In the rows, 128 means zero.
One turn moves every row onto another: examples first, then more rows asked:
j938: [155  94 105 156 140  82 119 139 111 159 138  92 127 150 104 159 146 115
 119 148 129 109 121 144 118 120 124 104 157 128 149 133 135 129 146 120
 135 141 142 133 106 143 128 131 137 143 143 120]
j181: [121 111 111 130 141 119 114 100 103 141 147 114 128 177 117 129 114  87
 136 124 105 129 125 133 124 128 127 109 139  96 109 136 123 138 116 118
 114 148 129 157 161 151 119 143 120 142 133 187]
j322: [121 125 125 145 139 114 141 111 103 116 158 104 129 134  96 164 139 121
 117 138 112 120 108 145 115 127 132 137 136 109 141 138 115  99 117 120
 157 141 133 161 107 114  91 144 135 148 132 122]
j396: [145 131 105 119 173 122 115 116 120 156 159 106 138  81 119 132 149 118
 141 145 112 107 111 134 115 103 134 124 161 127 114 152 125 147 140 152
 147 125 150 126 147 149  94 109 145 135 112 152]
j785: [140 128 138 103 147 146 109 102  78 170 117 114 136 125 118 140 147 113
 127 156 131 104 116 131 141 109 125 141 163 140 114 136 140 147 106 136
 110 145 160 136 160 129  87 138 101 133 111 127]
j482: [128 125 150 133 145 156  96  88  94 155 133 107 119 127 128 113 147 111
 175 165 133 145 110 163 107 119 133 135 148 134 115 105 112 148 112 156
 114 143 134 126 117 135 120 142 145 122 113 160]
j17: [154  80 129 126 159 100 116 128  82 154 146  84 126 154 100 121 140  99
 144 142 135 106 141 123 140 133 120 100 145 124 136 149 108 127 147 117
 100 147 128 141 131 123 113 164 130 138 136 153]
j269: [122 145 115 119 124 122  79 116 130 154 141  90 133 148 109 149 125  83
 151 126 139 118 118 148 136 115 123 119 115 126 107 125 125 117 141 113
 114 129  85 135 130 124 104 119 134 120  92 157]
j768: [114 119 104 106 133 151 110 118 113 155 155 113 141 117 122 145 165  82
 122 159 146 138  98 121 109 133 142 122 170 133 118 103 127 149 141 152
 112 146 128 112 135 136  70 138 138 156 121 139]
j622: [108 132 151 136 145 112 131 125 128 162 131  85 138 123 105 147 167  71
 153 132 111 141 121 159 113 130  97 125 130 126 124 105 134 121 137 117
 144 164 129 119 133 141 125 163 115 136  99 154]
j928: [123 127 125 126 129 160 125 100 116 141 143  88 125  84 120 127 118 100
 124 132 139 152 120 132 133 114 135 150 173 131 154 108 145 125 116 143
 144 120 124 133 125 144 124 131 140 127 129 134]
j758: [109 127 132 132 160 102 148 134 123 160 139 103 149 116 139 119 147 139
 164 136 141 144 113 136 136 134 123 139 144 113 123 148  83 132 126 148
 127 171 150 116 140 131 108 129 135 134 135 159]
j698: [148  83 107 111 113 102 105 127 117 142 125  84 137 141 107 151 160 102
 167 131 130 107 135 149 129 139 119 114 158 111 142 116 124 115 150 133
 130 158 117 102 128 133 125 157 115 143 119 139]
j665: [118  95 112 138 137 126 120 130 109 175 165  99 156 136 117 130 116 114
 129 168 150 144  75 134 125 162 124 120 126 120 143 109 156 138 135 122
 140 134 142 137 150 142  86 136 118 135 117 163]
j995: [102 117 108 125 154 105 103 110 107 174 149 110 102 120 127 117 122 121
 137 155 126 139 122 151 132 113 134 146 153 132 130 120 146 151 115 171
 128 135 112 185 138 136  87 131 125 132 121 150]
j15: [113 113 140 151 117 101 109  98 119 145 137  97 164 114 113 104 125 106
 124 159 106 113 100 158 108 144 107 125 115 125 128 126 139 108 135 121
 123 134 136 127 120 147 105 114 120 128 119 116]
j143: [109 132 151 126 135 119 124 125 119 134 141  89 126 148 143 132 119 115
 113 147 120 132 130 119 111 135 108 127 170 132 117 165  97 121 122 126
 107 155  99 146 125 119 114 115 115 128 136 139]
j476: [151 113 118 133 118 154 129 126 140 153 118 113 127 154 118 152 134 108
 147 148 146 127 117 113 156  96 138 141 129 127 123 128 120 125 110 124
 154 141 137 136 145 106 110 133 129 124  90 139]

j17 -> j698
j476 -> j665
j143 -> j269
Now these:
j396 -> j785
j995 -> j482
j181 -> j622

One turn moves every row onto another: examples first, then more rows asked:
j244: [124 124 148 134 113 115  70 132 168  95 123 127 108 105 145 123 133 102
 142 130 157 127 160 121 110 116 150 124  92 123 113  89 156 114  88 131
  86 112 104 157 162 186 107 124]
j763: [131 142 137 141 123 109  90 126 166  94 132 124 104 102 140 116 146 119
 146 119 151 132 157 120 123 126 150 139  96 110 111 103 161 108  79 128
  93 109  70 164 156 183 107 121]
j221: [149 137 143 146 125 110 109 136 158 107 130 136  99  93 148 116 147 111
 143 104 138 138 143 107 122  93 139 152  98 150 120  94 122 102  93 155
 115 105 100 115 155  86 131 113]
j339: [145 158 111 157 138 116 120 115 143 116 147 101  89  95 157 132 162 132
 128 170 136 119 173 129 145 125 130 132 100 127 126 134 130 125 114 164
 141 114 104 115 120 149 119 116]
j422: [154 139 130 146 120  96 107 136 160 109 122 131 100  96 159 114 139 106
 153 108 140 148 158 102 107  84 130 150  96 162 132  95 130  95 108 136
 128 115 116 111 145 116 128 112]
j72: [132 141 153 149 138 121 107 119 114 122 130 138  93  89 139 118 173 109
 145  95 156 143 140 109 110 151 146 126  90 136  91 100 155 114 101 141
 145 114 158 120 124 207 120 121]
j206: [123 152 124 136 112 128 107 126 121 101 130 131 105  94 143 120 162 139
 161 113 147 158 153 102 119 143 134 117  85 126  92 115 157 135 122 139
 127 111 158 118 110 200 111 109]
j735: [133 130 127 137 138 115  89 131 155  92 134 146 105  90 144 128 130 107
 141 116 148 147 159 138 131 131 164 132  94 120 108 100 156 117  64 117
 108 116  85 155 167 178 125 119]
j113: [147 142 127 142 112 103 102 141 164 100 130 133 109 102 154 122 133 123
 155 114 138 148 147 108 125  90 126 150  96 152 119 104 124 110 113 143
 112 113 107 115 145  96 120 102]
j905: [134 172 141 157 156 105 124 142 121 130 120 110  76 107 136 108 159 150
 128 136 146 130 129 110 146 160 140 140 105  91 116 116 148 118 107 135
 124 120 114 136 117 133 110 122]
j909: [127 119 136 131 124 111  80 141 152  74 125 142 118  86 141 122 132 100
 150 121 153 144 175 127 126 124 158 131  86 125 121  99 146 105  72 129
  98 101 114 160 163 183 111 133]
j452: [144 145 137 164 152 108 102 126 130  96 131 147  89  85 149 128 146 117
 124 152 138 117 164 146 165 141 134 138 106 129 107 144 111 125  96 171
 142 123 128 100 147 136 121 128]
j83: [134 144 161 138 147 104  83 129 119 100 112 148  85  90 136 109 146  99
 146 164 162 108 157 124 149 132 140 148 102 158 113 120 116 100  92 169
 124 110 147  96 117 152 123 141]
j277: [150 128 141 147 131  91 103 142 155 111 135 131 107  97 146 126 139 100
 147 100 145 151 137 113 123 103 133 161  93 170 127  93 121  94 101 144
 121 114 109 118 140 105 123 111]
j813: [124 138 145 139 139 111 105 167 111 105 107 125 102  93 143 116 140 121
 145 153 151 142 162 118 130 141 143 120  88 117 140 109 123 107 115 138
 130 105 194 134 121 146 106 139]
j176: [133 151 129 150 172 116 122 154 102 125 115 141  80  88 147 118 140 122
 127 137 143 153 143 133 142 156 161 127  97 112 124 109 137 119  89 120
 148 123 150 124 126 138 135 131]
j323: [119 133 163 154 131 131 110 129 116 109 150 136 103  90 125 128 183 124
 135  95 148 140 119 123 129 164 147 129  87 117  82 111 138 125  99 169
 123 102 142 133 129 175 109 123]
j743: [127 155 161 147 128 120  98 145 134 139 106 101  82 116 145 111 147 135
 127 158 153 109 142 106 116 135 130 115 101 101 122 100 142 122 132 144
 114 119 161 132 130 141 102 123]
j39: [133 153 136 129 133 113  96 119 135 129 131 105  88 106 145 122 154 110
 147 188 163 113 156 114 131 118 136 137  94 162 128 107 135 109 116 158
 122 108 123 108  91 165 123 122]
j304: [116 147 138 145 110 158 113 122 124 103 137 135  97  90 142 121 175 141
 137 116 136 140 144 111 116 140 146 105  87 104  82 111 151 149 108 165
 119 101 144 122 135 167 122 116]

j176 -> j813
j452 -> j83
Now these:
j72 -> j206
j909 -> j244
j221 -> j277

One turn moves every row onto another: examples first, then more rows asked:
j44: [102 156 167 137 181 139 139 142 131  90 109 128 133 131 112 139]
j49: [132 152 167 141 150 164 128 147 139 112 114 114 125 114 123 173]
j494: [116 151 158 133 163 150 106 135 135 112  99  94 137 136 175 145]
j769: [114 157 169 160 167 150 102 164 128 115 101  89 137 127 116 127]
j241: [133 138 160 148 150 119 115 135 117 141 134 142 111 108 136 138]
j728: [114 147 143 133 173 158 102 110 130 132 124 134 125 124 153 153]
j378: [110 158 147 162 165 165 100 166 123 125  92  95 138 121 127 123]
j471: [120 162 137 148 121 135 123 136 118 120  95 103 114 125  99 112]
j93: [131 132 151 120 128 164 143 126 114 148 107 114 130 103 147 107]
j989: [129 131 148 112 149 166 120 161 117 144 103 121 123  94 133 107]
j752: [ 93 146 128 139 122 149 150 149 125 117  93 122 107 132 121 129]
j661: [115 138 148 118 177 132 151 124 144 101 101 110 130 148 119 134]
j530: [124 160 157 126 166 153 143 110 148 103 104 112 128 119 156 103]
j456: [102 133 145 157 150 117 125 143 113 150 106  97 138 106 106 113]
j960: [113 162 154 138 154 134 119 114 120 103  89  95 132 133 166 149]
j564: [119 127 168 158 156 160 118 136 139 115 134  91 104 109 122 109]
j350: [123 143 151 122 182 163 143 130 138  94 106 129 132 143 121 135]
j229: [126 127 150 135 170 170 107 111 137 108 139 122 129 109 133 121]
j723: [114 151 137 132 185 155 134 110 128 119 125 129 135 113 154 152]
j829: [108 128 161 131 143 151 140 158  96 135 111 130 133 116 104 143]
j114: [114 151 153 162 151 136 116 146 113 160 122 107 144 102 113 121]
j885: [120 170 156 150 158 151 131 123 105 117 100 100  96 153 139 114]
j820: [130 134 162 150 173 132 152 144 132 146 112  78 119 123 118 134]
j882: [132 129 140 145 156 112 156 148 117 128  81  99 120 120 147 131]
j272: [129 143 141 125 172 128 123 162 103 111 104 106 128 112 172 123]
j296: [132 155 168 147 138 160 105 138 149 123 111 109 113 125 116 155]
j690: [103 152 111 135 155 133 120 109  99 129 108 128 126 123 135 109]
j868: [115 158 114 135 156 142 146 114 100 124 110 113 134 104 134  99]
j371: [127 162 163 127 125 133 127 131 122 134 129 104  96 132 149 132]
j326: [108 152 145 139 138 120 136 107 129 154 106  96 127 102 150 132]
j964: [107 123 143 159 141 118 150 126 136 111 123 101 112 131 120 114]
j148: [125 146 153 171 183 138 118 126  99 122 104 136 112 129 125 120]
j311: [104 129 135 128 147 117 128 113 121 145 103 102 137 115 165 131]
j379: [113 150 141 133 148 149 114 141 130 114  97  93 143 149 162 153]
j487: [123 134 152 132 156 160 141 166 126 122 104 144 129 119 100 135]
j270: [101 133 126 129 153 171 117 127  97 111  97 127 113 106 144 112]
j839: [ 94 123 127 145 144 134 140 144 111 111 112 127 114 140 162 131]
j823: [127 142 153 106 166 147 135 116 147 125 115  95 120 105 130  98]
j617: [123 144 141  98 160 157 147 108 132 110 110 110 118 117 142 109]
j238: [132 160 144 145 120 152 141 153 112 118 100  97 124 108 104 120]
j825: [119 162 161 161 167 151  99 154 104 108 105 106 148 132 127 138]
j191: [122 135 141 107 135 155 144 143 120 138 107 125 116  92 120 108]
j918: [108 130 133 128 145 111 126 108 133 132 113  93 139 115 145 144]
j134: [105 136 141 154 162 128 111 133 126 143 108  95 134  86 110 113]
j127: [128 148 163 130 191 148 119 158 117 129 135  86 126 116 142 126]
j773: [118 141 152 145 139 148 139 134 164 114 134 117 123 135 108 137]
j451: [116 128 144 126 161 151 136 170 113 122  88 137 134 138 123 145]
j577: [106 128 153 144 160 175 107 154 115 115 122 118 107 117 165 126]

j378 -> j134
j989 -> j823
Now these:
j564 -> j964
j494 -> j769
j530 -> j44
j49 -> j238
j148 -> j241
j728 -> j296
j270 -> j229
j617 -> j350
j114 -> j326
j127 -> j820

